Rows swapped in pairs by one turn or mirror: which row each one swaps with:
The rows were stretched afterwards, more along some directions than others.
z_387: [-13   7   6  12   4  -9  -1  11 -12  -5 -10  12  13  -4  -5  -1]
z_527: [  7  -2  -8 -15 -27   0  -6   2 -11  -3  16   3  -7  10   5   1]
z_255: [ 4 19  5 -5 -4 -4 -4 11  4 -3  1 13  6 -8 10 10]
z_860: [  4  -4   4 -14 -12 -10  -5   6  -2  11   0  16  16   4   3   7]
z_987: [ -3   4  -3   4   2  -2  -7   6   0  11 -10  22   9   3   1   5]
z_976: [-3 13  1  3 -3 -2 -6 -2 -8  3 -3 16  7 -3 10  5]
z_84: [  4  -6  -8   3  -7  -2   5   5 -12   2  -1   5   6  21  -7  -4]
z_904: [  5   5  11  -9 -13   3   1  -2   6  -2   7  19   2   4   6   5]
z_980: [ -2   6  -7   1  -3 -10   5  12 -21  -1   1  -4   3   5   3   6]
z_811: [ -3   2   3   4 -18   0   1   1  -8  -8   0  10   0   2  -8  -9]
z_44: [ -4  15  15  12  -2 -10  -7   6   4  -6  -1  33   4 -14 -10  -7]
z_965: [  6   1   0  -7 -15 -10 -10   7   1   3  16  20   6  15  -4   4]
z_209: [  0   2   0  -6 -13  -5 -15  10  -1  -6   3   9  -5 -14  -1   2]
z_478: [  2   3  -4   4 -11  -3  -7   1   3   8   3  26  -1   7  -2  -3]
z_446: [ 17   2  -4   1  -2 -12   8  10  -7   0   4   8   2   1  -9  -8]
z_600: [  3  -3   2 -11 -21  -1  -1  16 -16   1  17  13  -2  16  -3   8]
z_790: [  6  -1   2 -10  -6   5   1   0  -9  -3   4   6   9  12  -6   4]
z_631: [  7  -2  -1 -19 -21 -15  -6  22 -11   9   1   8  13   8  -1   7]
z_364: [  5  13   7  -2  -7   1  -8   3   4  -5   9  19  -4 -11   0  -6]
z_961: [ -1  18  -3 -10  -8  -7  -6  12  -6   6   1  23   5  -9   4   5]
z_90: [  4  14  -3   1 -16  -8  -2   0   0 -10   2  20  -1   5  -2  -7]
z_246: [ -8  16   8  -2  -1  -6  -7  15  -8   3 -12  14  11 -14   8  10]
z_70: [  0  17   5  12   1  -8   5  -5   3  -1  -8  12   6  -9   2 -13]
z_82: [-10   1   6 -10 -22   2  -6   8 -16  -1 -12  12   7   9   6  13]
z_150: [  4  -1  -4  -5 -13  -5  -5   1 -12  -9   5  -3   1  -2  -5   2]
z_923: [  1  11   4   6 -10 -16   5   5  -7  -1   1  10   7  10   4  -4]
z_11: [ -5   6  13  12  -1  -7 -10  11 -11  -1  -9  26   7  -6 -16   2]
z_703: [ -7  -8 -10  -6 -21  -7  -4  13 -17   2   6   1   3  21  -6   5]
z_10: [ -3  11   5   2 -11  -8 -14  -2  -2  -1   5  29   1 -10   4   0]
z_218: [  1   1  -5   4 -12 -18   6  15 -18   4   2  12   2  12  -8  -2]
z_169: [  4  -6   2   3 -12  -5  -2   4  -5  -6  11  14  -8   2 -13  -3]
z_656: [-11  12  10   0 -11   6  -7   1  -7  -3   2  11   1   3   9   7]
z_673: [ -7  14  14  -2  -4  -3 -10   7  -1  -8  -4  15   5 -21   4   7]
z_659: [-10  12   9  12   0 -15  -4  13  -3  -2  -8  19   8  -7  -6  -4]
z_734: [  0  -7   8   2  -6  -3 -12  10  -9  -6   1  17   0  -2 -17   7]
z_379: [ -3   8  -9  -7  -9 -17  -1  16 -15   4   0  10   7  -1   1   3]
z_279: [  8   0   1  -8 -11   1  -2   7 -10  -5  10  13  -5   2  -5   9]
z_995: [ 11   0 -10  -7 -24  -9  -3   0  -4  -5  16   9  -7   7  -7  -4]
z_429: [  8   2   9 -12 -15  -5  -5  10  -1  -3  13  25  11   9 -11   3]
z_332: [ -6   8  20  11 -13 -17  -3   9   0  -3  -2  30  10  -6  -5  -4]
z_589: [ -4   1 -10  -7 -13  -6 -13   9 -15  -5   2  -4   2   8   0   9]
z_756: [ -3  12  -8  -2 -15   2  -2   9 -18  -8   1  -8  -1   8   6   4]
z_958: [ -7  -7   1  -4 -14  -6  -6   2  -7  -1  -3  14   8   2  -8   0]
z_273: [ -7  10   8   7   2  -5   2  11  -9   6 -11  14  13  -2   1  -4]
z_72: [  4  -6  -8 -16 -28 -12  -5  12 -13   7  10   4   1  19  -4  -2]
z_357: [ -7  -5  -5  -3 -14  -3   0  10 -24   2  -1  -2   9  22  -2  14]

z_811 is swapped with z_756
z_379 is swapped with z_734
z_246 is swapped with z_44
z_980 is swapped with z_169

